In the rows, 128 means zero.
One turn or mirror swaps these rows in pairs. Which row does each one swap with?
tume: [151 106  80 125  93 131 125 144 125 135 107 134 123  83 151 140 101 141
  96 151 128 119 127 120 126 114 151 103 137 141  71 148 115 159  92]
Gil: [137  91  94 132 107 129 144 142 133 126 111 141 144  69 131 150 126 107
  99 138 125 145 121 122  92 133 143  77 124 135  77 142 154 135 146]
Kub: [152 141 144 135 132 127 122 104 127 137 126 126 114 142 106 115 148 171
 102 118 155 144 153 134 152 115 122 140 188 167 135 147 108 135 147]
pim: [162 108 149 130 130 113 153 150 120 123 117 125 126 112 103 154 122 170
 100 142 160 170 146 132 106 103 122 131 180 129 134 144 156 120 157]
Buru: [116 140 110 119 120 124 120  92 142 147 150 143 141 141 120  91 160 119
 120 103 143 161 122 125 131 130 115 121 160 160 103 111 126 145 164]
nav: [135 124 142 139 138 126 138 104 136 130 130 136 137 118  94 124 169 130
 106 109 145 164 143 133 118 137 117 107 166 162 127 139 147 117 193]
lupa: [143 141  74 122  93 128 121 102 142 148 130 156 154  94 158 107 140 100
 106 122 113 146 121 118 137 132 120 105 136 151  73 139 131 158 138]
pavem: [153 101  96 120  96 128 131 151 119 135 103 133 124  86 148 149  89 148
  91 151 131 118 133 120 117 108 160 108 138 140  78 151 118 153  98]
tar: [153 128 154 134 130 118 130 124 120 128 120 123 113 137  96 133 132 180
 100 129 158 148 161 135 143 105 134 137 188 154 141 145 114 129 147]
lil: [145 130  78 109 118 127 122 102 155 125 152 158 153 118 135  90 157  99
 107 116 113 145 106 138 139 124 118 124 145 148 103 138 124 158 145]
nusu: [131  80 113 114 114 118 148 170 124 126 120 125 129  98 118 153 100 147
 109 149 154 158 116 124  83 106 145 108 147 115  92 118 152 137 128]
Sapem: [148 147 141 129 127 127 118  94 126 144 127 132 122 143 116 109 146 160
 100 112 147 137 154 129 155 119 126 140 181 176 129 147 105 137 150]
mamo: [144 123  75 123  87 129 116 124 130 141 114 144 134  92 153 125 111 124
  99 141 116 119 131 118 142 118 152 100 132 148  67 144 107 164 101]
vip: [163  83 123 111 137 115 154 166 135 101 131 131 132 107 102 147 118 152
  98 148 145 157 118 148  99  97 133 133 166 116 134 144 149 132 140]

pavem is swapped with Sapem
Gil is swapped with nav
tume is swapped with Kub

One turn or mirror swaps these rows in pairs. Which row does each one swap with?
fugud: [144 131 113 126 163 136 135 160 112 116 151 126 154 139 120 103]
Beb: [140 150 109 109 136 106 133 141 122 107 165 113 128 131 107 115]
lovem: [162 153 143 137 135 131  95 129 143 136 127 105 139 131 159 122]
Vuku: [137 162 145 150 115 144 127 167 132 150 126 117 134 121 133 118]
gaf: [123 136 130 157 132 161 132 128 151 162 107 115  94 130 124 110]
kibut: [160 148 139 143 131 126 104 109 122 161 133 117 142 129 159 116]
misif: [116 111 121 124 154 116 157  87 149 105 116 146 112 113 105 105]
bobo: [136 135 104 128 135  93 166 135 115 108 145 123 124 126 101 113]
kos: [114 130 156 153 158 144 139 119 155 127  82 127 143 119 126 117]
rosud: [136 109  93 130 154 147 154 138 133 145 144 139 102 131 108  96]
koze: [152 139 151 121 114 156 155 115 147 144  99 122 162 119 143 122]
Zese: [157 130 120 100 126 149 175 120 125 124 133 131 166 123 120 114]
vabi: [136 118 115 116 168 113 156  90 145  93 130 139 132 113 114 118]
los: [122 115 149 154 162 143 154 100 130 129  93 147 115 111 139  99]
Pem: [152 129 119 121 126 110 105 114 115 161 150 119 148 117 135  80]
lali: [156 143 134 134 123 131  91 144 133 146 140 116 127 138 150 101]
vuzu: [158 161 118 124 129 132 118 136 131 158 159  98 133 136 139 113]
mezu: [126 115 124 122 163 121 166  81 171 141 110 137 125 105 119 117]
lut: [131 141 163 115 122  98 142 126 150 160 102 119 113 115 148 131]
borob: [125 108 120 126 157 125 180 135 146 125 121 162 132 101 106 110]
Mibov: [141 133 144 124 122 155 102 100 167 144 103 122 129 119 147 126]
fopa: [142 127 125  89 137  85 164 138 123 139 148 131 118 120 124 120]
petib: [148 142 125 141 146 145 134 143  90 130 149 127 123 134 142  92]
mokal: [135 120 113 126 158 110 161  69 122 124 132 142 133 113 119 115]
lol: [ 89 158 114 130 143 111 154 139 145 124 121 101 116 123 114 126]
pago: [116 124 131 131 131 107 138  69 134 140 111 124 135  97 113  90]
tobal: [132 116 151 132 146 111 120 116 183 140  92 138 128 108 142 123]
Gukun: [144 124  96  93 140 140 140 105 129 107 156 133 131 126 108 115]
neduf: [126 115 116 118 164 111 129 165 166 160 124 134 135 121 150 110]
paf: [146 121 149 153 132 107 122 139 162 158  90 131 130 117 153 116]

mokal is swapped with kibut
fopa is swapped with lut
fugud is swapped with kos
pago is swapped with Pem
los is swapped with petib
lovem is swapped with vabi

One turn or mirror swaps these rows in pairs. Which row does each one swap with?
suk: [123 169 144 113 118 154 103 165 134 179 107 152 178 123  60 114 120 137
 106 104 147 136 202 149 109 137 117]
tofe: [170 165 147 129  92 175 123 135 120 146 114 167 138  93 118  66 130 130
 101 154 104 127 132 118 135 156 110]
Ruge: [101 178 124 117 124 123 125 129 138 147 128 154 158 138 107 118 150  83
 143 136 135 144 146 115  87 173 114]
kib: [110 174 118 126 122 156  97 181 146 161 127 158 157 134  99 124 139 105
 127 103 143 143 179 146 112 157 106]
rokim: [ 97 168 131 134 130 152 106 174 142 152 123 133 165 116  73 106 118 114
 120 101 168 113 172 138 117 142 105]
goga: [114 195 134 125 111 140 121 117 130 145 125 159 152 127 114 103 147  95
 139 154 131 150 133 122  96 183 110]
ruki: [153 123 142 129 138 134 151 143 119 168  93 150 179 103  87  70 131 115
  65 136 125 125 159 108 114 145 165]
Rutuz: [123 156 108 134 120 167 106 179 156 168 135 146 159 129  96 115 132 126
  90 108 135 119 185 153 114 117 103]
digif: [152 137 151 102 118 114 133 132 121 182  81 157 187 123  73  80 122 115
  69 137 143 120 188 130 105 138 141]
Nevim: [111 154 113 128 120 161  96 177 133 178 114 148 169 122  69 121 101 112
 107 111 120 125 195 141  94 129 117]
selu: [151 123 110 127 126 115 147 146 134 179 108 149 164 128  95  79 128  89
  57 142 148 102 162 135 103 122 125]
mab: [143 123 143 107 120 129 150 128 134 150 113 141 182 114 104  65 122 118
  64 138 139 102 169 108 136 127 144]
fos: [157 175 147 123  91 169 137 123 129 145 116 166 141 102 120  74 132 122
 123 164 106 133 130 112 120 173 108]
Vok: [159 122 126 109 120 122 163 121 129 164 102 155 180 118 112  71 137  94
  81 156 125 116 156 105 135 134 142]
zulo: [174 158 150 124  94 173 128 142 119 150 110 168 146  92 112  57 119 129
 105 146  99 121 136 118 137 151 111]
levop: [116 192 127 146 127 171  99 175 138 151 118 141 156 118  85 122 123 106
 127 107 140 124 170 144 121 150  93]
Fabi: [104 180 133 147 150 166 111 174 133 163 125 144 170 117  64 117 130 121
 109  97 134 143 175 130 104 150 130]
Bigi: [173 135 137 107 114 127 148 131 110 180 107 163 157 115 107  57 129  90
  64 146 123 111 153 124 133 141 134]
bon: [105 179 118 122 118 126 129 126 136 148 129 163 154 134 104 110 150  87
 144 148 139 148 137 117  93 175 111]
rosi: [146 119 121 108 120 127 126 138 118 183  95 145 176 118  87  86 109 100
  66 146 108 110 183 118 100 121 144]
betun: [123 183 132 124 109 142 129 122 133 148 124 160 144 125 112  96 146 100
 150 158 127 147 131 111  97 183 103]
zavem: [158 165 145 125  90 167 133 127 121 153 109 177 151 101 120  64 129 127
 123 162 111 139 125 118 129 166 113]

ruki is swapped with Fabi
Ruge is swapped with zulo
goga is swapped with zavem
suk is swapped with digif
levop is swapped with Vok

One turn or mirror swaps these rows in pairs. Which row does each one swap with?
vaped: [ 93 163 121 111  97 121 115 127 170 143 115 138 138 163 151 104  98 125
 146 126 154 112 107 139  97 135 107 131 108 149 119]
zer: [122 144 119  87 143 160 114 137 127 132  75 137  85 182 120 127  87 102
 121 130 138 123 161 146 146 134 130  98  92 159  98]
Reru: [165 126 136 103 125 163 138 135 141 163 124 131 128 168 174 107  88 115
 106  75 131 115 146 120 119 131 119  92  60 134 106]
meno: [133 149 134 118 103 121 129 144 161 153 141 117 149 138 122 153 115 165
 109  90 126 108 134 132 108 118 128 114  77 112 150]
vifu: [128 120  96 114 116 130 127 126 135 110 123 136 145 155 138 103 122  92
 148 115 149  97 128 123  84 128 120 162  81 124 128]
fodo: [ 90 135 106 103 104 166 117 154 151 108  86 139 123 181 112 115 105 130
 118 121 124 111 139 151 141 135 101 109  98 166 114]
tev: [145 143 131  93 136 100 155 143 160 149 140 120 137 143 103 137  88 126
 140 125 120  93 134 114 120 140 151 103  78 114 132]
Dulot: [114 142 144 123 110 114 136 117 180 133 119 123 147 133 160 108 123 134
 154  87 145 124 144 119  96 120  89 137  80 140 128]
ravob: [112 145 116  83 119 161  92 120 148 128 112 158  98 178 138 132 125 111
  99 103 104  96 149 134 115 135 111  69 100 132 120]
Vitil: [166 157 125  85 155 120 116 131 110 158  85 142 115 185 135 114  93 124
 129 100 157 122 116 134 136 124 146 110  78 145 128]
mekob: [147 133 120 106 125 177 122 132 104 138  98 141 111 173 103 144  96 143
 162 156 123 109 141 123 101 151 138 108  92 138  84]
Gad: [149 116 136  81 155 123 151 130 138 120 120 135 110 143  81 132  96 122
 173 116 121 102 172 128 128 140 140  99  68 141 130]
roko: [132 147 146  98 133 105 117  95 123 150 124 139  97 128 106 154 124 149
 159  94 149 118 172 144  86 118 114 100  85 132 140]
sim: [116 102 114 129 121 161 134 124 128 105 104 116 119 150 119 121 143 132
 178 100 126 119 177 127 126 126 109 153  83 141 116]
Bafev: [127 135 130 116 110 153 114 113  95 136  99 135 102 147  89 161 134 162
 146 123 129 119 171 136  90 125 102 104  95 129 107]
Gemok: [118 163 128  81 143 114 112 126 150 181 122 144  97 164 154 129  99 113
 128 106 152 104 138 117 133 131 138  71  92 128 126]
beko: [150 130 157 120 124 153 115 104 153 114 105 135 135 157 138 112 141 161
 163  82  90 142 149 131 129 129 107 129  92 140 127]
voma: [159 116 136 129 115 183 114 110 119 146 120 122 115 160 164 115 104 111
 128  95 128 143 163 148 106 124 125 144  82 128  98]

Dulot is swapped with zer
Reru is swapped with voma
roko is swapped with Gad
mekob is swapped with meno

One turn or mirror swaps these rows in pairs. Which row does each one swap with?
kufo: [141 139 202 140 110  51 107 101 157 110 143 133 155 139 134]
zavi: [154 159 174 138 156  95 100 104 173 112  75 107 155 134 165]
Lufa: [151 156 170 124 127 120 122 122 168 105  85  93 145 116 179]
nime: [119  90 192 135 122  97 119 113 153  91 120  84 157 142 110]
torim: [131 146 209 137 117  51 104  96 162 104 133 139 158 139 131]
porep: [113  89 197 134 140  97 117 112 156  91 115  92 153 138 110]
rasol: [122 115 138 100 114 112 120 104 143 119  95 144 156 115 163]
san: [127 148 135 110 132  91 109  98 169 114  97 105 145 119 175]
kifeg: [118  95 186 128 140  98 117 111 171  86 114  80 164 141 115]
duf: [161 153 149 119 152 122 110 118 164 117  99 105 150 127 163]
tuka: [165 100 170 111 107 114 121 135 139 114 101 133 182 114 159]
zag: [143 142 200 140 115  51 102  91 167 117 132 140 156 142 137]
kirod: [154 131 171 117 110 131 116 113 153  97  89 154 169 119 174]
Tanep: [158 100 181 109 103 121 142  95 142 108 111 131 183 128 143]
rakab: [114 140 173 108 158  82 119  80 167 106 114  99 135 132 172]
lema: [116  83 193 124 134  99 123 119 161 102 114  89 157 136 112]
dasot: [161 136 164 101 143  94 139 109 162  90 106  75 163 124 150]
Godo: [160 121 170 106  83 118 122 102 147 118 118 127 180 119 164]
Riput: [127 151 193 147 136  78  96 116 181 115  80 101 149 120 173]
Ral: [127 142 202 137 113  52 104  95 156 115 131 143 157 135 125]
toza: [154 127 155 115 125 125  99 135 147 119 104 150 165 117 169]
rif: [128 108 168 116 105 113 117 140 152 104 100 159 181 127 158]
sog: [135 116 174 140 110  90  93 122 144 111  79 166 153 136 160]
Mavi: [137 143 202 136 104  52 110 107 153 122 129 149 156 141 134]
nop: [127 130 204 142 118  55 100  97 162 108 138 130 153 139 116]
kivu: [120  89 164 117 101  96 115 102 133 114 125 138 148 134 172]
mim: [118  97 198 131 127  84 113 110 158  99 131  94 156 138 102]
Guz: [115  93 185 131 127  94 113 106 162  92 123  79 159 136 110]
tata: [147 170 160 127 138 101 130 107 178 110  95  89 152 147 159]
dusi: [117 149 187 127 148 112  98 104 176 113  70 104 150 119 164]

kufo is swapped with porep
dasot is swapped with sog
Mavi is swapped with kifeg
Godo is swapped with dusi
Ral is swapped with Guz

One turn or mirror swaps these rows in pairs. Which row does each one swap with?
bim: [144 111 124 124 135 134 105  91 119 133 127 138 124 115  93 135 155 155]
Zam: [131 134 133 127 141 128 106 111 107 131 145 101 145  92 106 127  90 115]
Vege: [128 131 158  99 125 139 135 102 100  98 110 124 164 127 131 116 130 123]
Zubim: [134 157 169 125 123 140 127 120 144 108 129 136 110 102 114 122 119 153]
Bepal: [145 119 155 129 137 138  89 150 129 129 109 138 149 139  98 135 147 144]
gigu: [114 120  97 165 110 103 153 164 118 128 131 122 107 124 130 136 134 115]
Vor: [102 105 123 127 122  98 121 175 146 143 131 131 129 145 131 137 156 132]
buli: [136 134 147 131 133 151 119 106 138 127  99 105 139  99  94 131 130 141]
Kif: [129 131 128 131 101 103 155 165 135 101 140 134  87 122 120 109 120 132]
sapov: [114 108  88 139 108  97 115 125 122 138 141 138  97 135 120 130 156 130]
vugas: [103 130 122 124 104 104 146 138  97 103 127 129 137 150 160 109 133 101]
Zaf: [112 121 105 129 116  99 124 142 105 132 154 106 124 100 123 135  93  94]
viz: [126 158 141  97 129 152 104 119 112 117 121 125 168 124 134 129 128 149]
nuko: [118 128  92 105 102 106 136 172 103 109 136 122 139 147 143 114 132 121]

sapov is swapped with bim
viz is swapped with nuko
Vege is swapped with vugas

